Each path below is one point turned by a fixed rotation once a step. After each direction that follows a path, write how fast that rotation turns it, in degrees each step (0 if it stays still).
Each turn is a multiple of 5 degrees from 10 to 175, or 0.
Each row of a path follows its step; steps can be skipped.
Rotation 1:
step 2: [ 0.87  1.78 -2.11  1.12  0.85 -1.43  0.11 -1.60 -3.04  1.75 -2.14 -0.58
 -0.54  0.54  0.29 -1.13 -0.06  0.69 -2.47  0.41 -0.43 -1.48  0.07 -0.08
 -2.25 -2.01 -0.70  1.61  0.79 -1.18  2.32 -1.00 -0.48 -0.73 -0.26  1.15
  0.09  1.22 -1.35  0.84  0.66 -0.51  1.30  1.12  0.42 -0.09  0.39  0.83
  0.36 -1.29 -0.10 -0.18]
step 7: [ 0.45  0.62 -0.20  1.33 -0.67  0.23  0.08 -0.62 -1.02 -0.42 -1.27 -1.48
 -0.17 -2.97  1.23 -2.18  0.11 -1.78 -1.85 -0.32  0.59  0.52  0.55  2.16
 -0.48  1.94 -0.54 -0.47 -0.29 -1.52  0.21  1.35 -0.24 -0.51 -0.02 -0.43
  1.67 -1.52 -2.09 -0.42 -0.28  1.01  1.26 -2.72  1.69  0.08  1.08 -0.76
 -1.94 -1.55 -1.31 -0.09]
step 19: [-0.07  0.85 -1.68  0.60  0.47  0.73 -0.82  1.75 -2.85  0.10 -1.21 -3.78
 -1.00 -0.32 -0.13  0.20  1.26  0.80 -0.43  0.51  0.40 -1.10 -0.68  1.23
 -0.02 -1.62  0.11 -0.74  1.37 -0.84  1.60 -0.52  1.70  0.09  0.42  0.60
 -1.89 -0.33  0.65 -2.32 -1.33 -0.44 -0.31  1.42  0.14 -0.01 -0.95 -1.57
 -0.98 -1.97  1.25 -1.11]
step 21: [ 0.36  1.22 -0.80 -0.40 -0.86  1.44 -0.21 -0.31 -1.03 -0.17 -0.84  0.23
 -3.04 -0.33  1.28 -0.28 -1.37  1.14 -1.37 -0.77 -1.04 -0.38 -1.02 -2.18
  0.22  1.29 -0.35  1.09  0.80 -1.39  3.33 -1.73 -0.13 -1.87 -0.11 -0.27
 -0.14  0.30 -1.37 -0.63  1.98 -0.13  1.17 -1.24 -0.06 -1.36 -1.70 -0.04
  0.66 -2.73 -0.29 -0.22]
step 22: [-1.21  1.53 -0.44  2.04 -0.67  0.48  0.20  0.89  0.74  0.44  0.46  0.63
 -2.46 -0.49  0.09  1.64  2.08  0.70 -1.20  0.13 -0.34  0.03 -0.58 -0.34
 -0.92 -1.80  0.49  0.55 -0.34  0.56  0.30 -2.77  0.55  1.75  0.84 -0.21
 -0.06 -1.22 -0.21  0.67  0.54 -1.30  0.39 -2.10  1.82  0.63 -0.04 -2.22
  2.48 -2.46  0.97  1.89]
step 23: [ 1.18 -0.24 -0.30  1.21 -0.80 -0.60 -1.75 -1.13 -0.23  0.21  1.46 -0.71
 -2.13 -0.72  1.54  1.09  0.69 -1.07 -0.65 -0.78 -0.05  0.57 -0.36 -1.47
  1.50 -1.07 -0.07  0.95 -2.73 -1.43 -1.14  0.01  0.66 -0.23  0.23 -0.05
 -1.56 -2.05  0.72 -2.00  2.29 -1.90  0.74  1.33  0.09  2.04 -1.15 -1.36
 -1.68 -1.56 -0.07  0.89]
step 24: [-1.86  0.43  2.43 -0.38  0.29  0.71 -1.01  0.14 -0.83  0.62  0.85  0.04
 -1.53 -0.46  0.51 -0.61  2.25 -3.22 -1.16  0.49 -1.25 -0.02 -0.60  2.32
 -2.62  2.32  0.45  1.01 -0.97 -1.31  1.46 -0.04  0.96 -0.79 -0.72 -0.28
 -1.07 -1.89 -0.34 -0.44  1.72 -0.89 -0.80 -0.08 -0.12  0.77  0.66 -0.79
 -0.79 -1.74  0.72 -0.93]
step 26: [-0.70  0.55 -0.01  2.35 -1.17 -0.14 -0.73 -0.06  0.14  0.85  0.39 -0.82
 -0.69  0.68  0.70 -0.95 -0.93  0.05  0.37 -0.82 -0.24  0.11 -1.62  1.31
  0.32  0.82 -0.77 -2.60  0.16 -1.11  1.12  0.50  0.99  2.04  0.70 -0.55
  2.67 -3.27 -2.02  0.90  0.76  0.59 -0.19 -1.19 -0.68  1.75 -1.99 -1.57
 -0.65 -1.65 -1.91 -0.85]
step 35: [-1.85  0.96 -1.94  2.18  1.69  0.21 -1.07 -1.33  1.34 -0.43 -1.31  0.75
  0.84 -1.44  0.22 -0.98  1.10 -1.26 -1.49 -1.98 -0.68  0.30 -0.18 -0.96
 -2.05 -1.13  0.41 -0.76 -0.24 -0.78  1.22  0.21  0.19  0.89  1.47 -0.06
  0.57  0.38 -1.43  2.21  0.01 -0.98  2.32 -0.80  0.58  0.61  0.48 -2.14
  0.34 -2.70  0.60  0.22]
Speeds:
[-0.39 -0.20  0.22 -0.03  0.16 -0.73  0.20  0.22  0.04 -0.38  0.23  0.02
 -0.18 -0.05  1.04  0.43  0.01 -0.53 -0.02 -0.06 -0.36  0.30  0.32  0.24
  0.23  0.37 -0.12  0.42 -0.46 -0.46  0.13 -0.24  0.05  0.25 -0.34 -0.10
  0.29  0.10  0.06 -0.21  0.34 -0.09 -0.06 -0.09  0.43 -0.09 -0.04 -0.34
  0.11  0.56  0.16  0.74] : 40
[-0.05 -0.24 -0.75  0.02  0.30  0.43 -0.64  0.14  0.42 -0.01  0.56  0.00
 -0.74 -0.84  0.25 -0.30  0.34 -0.03 -0.17  0.29 -0.16 -0.25 -0.05 -0.31
 -0.09  0.22 -0.22  0.00  0.27 -0.18 -0.32 -0.06 -0.15 -0.35  0.14 -0.06
 -0.05  0.44  0.19 -0.26 -0.46  0.16  0.35 -0.46  0.53  0.04 -0.21 -0.36
 -0.06  0.09  0.30 -0.20] : 25
[ 0.02 -0.15 -0.15 -0.63  0.20  0.34  0.61 -0.36 -0.34 -0.76  0.19  0.34
 -0.52  0.11 -0.44 -0.39 -0.15  0.03 -0.46  0.14 -0.54 -0.01  0.14  0.08
 -0.27  0.50 -0.15  0.51 -0.79  0.43  0.45 -0.07  0.25 -0.16  0.32 -0.12
  0.17  0.09 -0.02  0.33 -0.37 -0.25 -0.25 -0.02 -0.20 -0.15 -0.14  0.30
 -0.06 -0.04  0.23 -0.13] : 110
[ 0.12 -0.70  0.14 -0.01  0.42  0.20 -0.21  0.17  0.03  0.58  0.21  0.25
  0.13  0.00  0.30  0.42 -0.33 -0.50  0.10 -0.43 -0.03  0.12 -0.69  0.23
 -0.44  0.04 -0.48  0.25 -0.31  0.54  0.02 -0.16 -0.17  0.34 -0.18  0.59
 -0.74 -0.16  0.36  0.02 -0.34 -0.27  0.33 -0.11 -0.10  0.34  0.05  0.53
 -0.16 -0.23  0.18  0.12] : 55
[-0.10 -0.03  0.29  0.11 -0.40 -0.18 -0.31 -0.05  0.48  0.06  0.01  0.09
 -0.39  0.58  0.13  0.11 -0.10  0.08 -0.64 -0.17 -0.12 -0.36 -0.57  0.59
 -0.33 -0.31  0.56 -0.12 -0.29 -0.17 -0.27 -0.08 -0.18  0.12  0.09  0.08
  0.06  0.51 -0.02  0.69  0.09  0.15 -0.60 -0.05  0.66  0.32  0.04  0.15
  0.16  0.39  0.13 -0.70] : 175
[-0.65  0.08 -0.58  0.66  0.57 -0.20 -0.14  0.21 -0.03  0.31 -0.05 -0.02
  0.20  0.71  0.02 -0.28  0.05  0.73 -0.27 -0.05 -0.18 -0.26  0.02  0.01
  0.52  0.23 -0.36 -0.18 -0.14  0.64 -0.03 -0.13  0.03  0.30  0.08 -0.15
 -0.22  0.24 -0.34  0.03 -0.36 -0.50 -0.27  0.43  0.37 -0.09  0.26 -0.42
 -0.01 -0.25  0.16  0.40] : 110
[ 0.20 -0.15  0.17 -0.24  0.12 -0.57 -0.04 -0.12 -0.40  0.34  0.01 -0.15
  0.35 -0.31  0.09 -0.44 -0.15  0.17  0.27 -0.01 -0.85 -0.59  0.00  0.31
 -0.24  0.26  0.72 -0.01  0.17 -0.56 -0.34 -0.13  0.62  0.27  0.12 -0.05
 -0.41 -0.28 -0.20 -0.09 -0.72  0.32 -0.17 -0.03  0.20 -0.24 -0.03  0.16
 -0.58 -0.19 -0.12  0.19] : 60
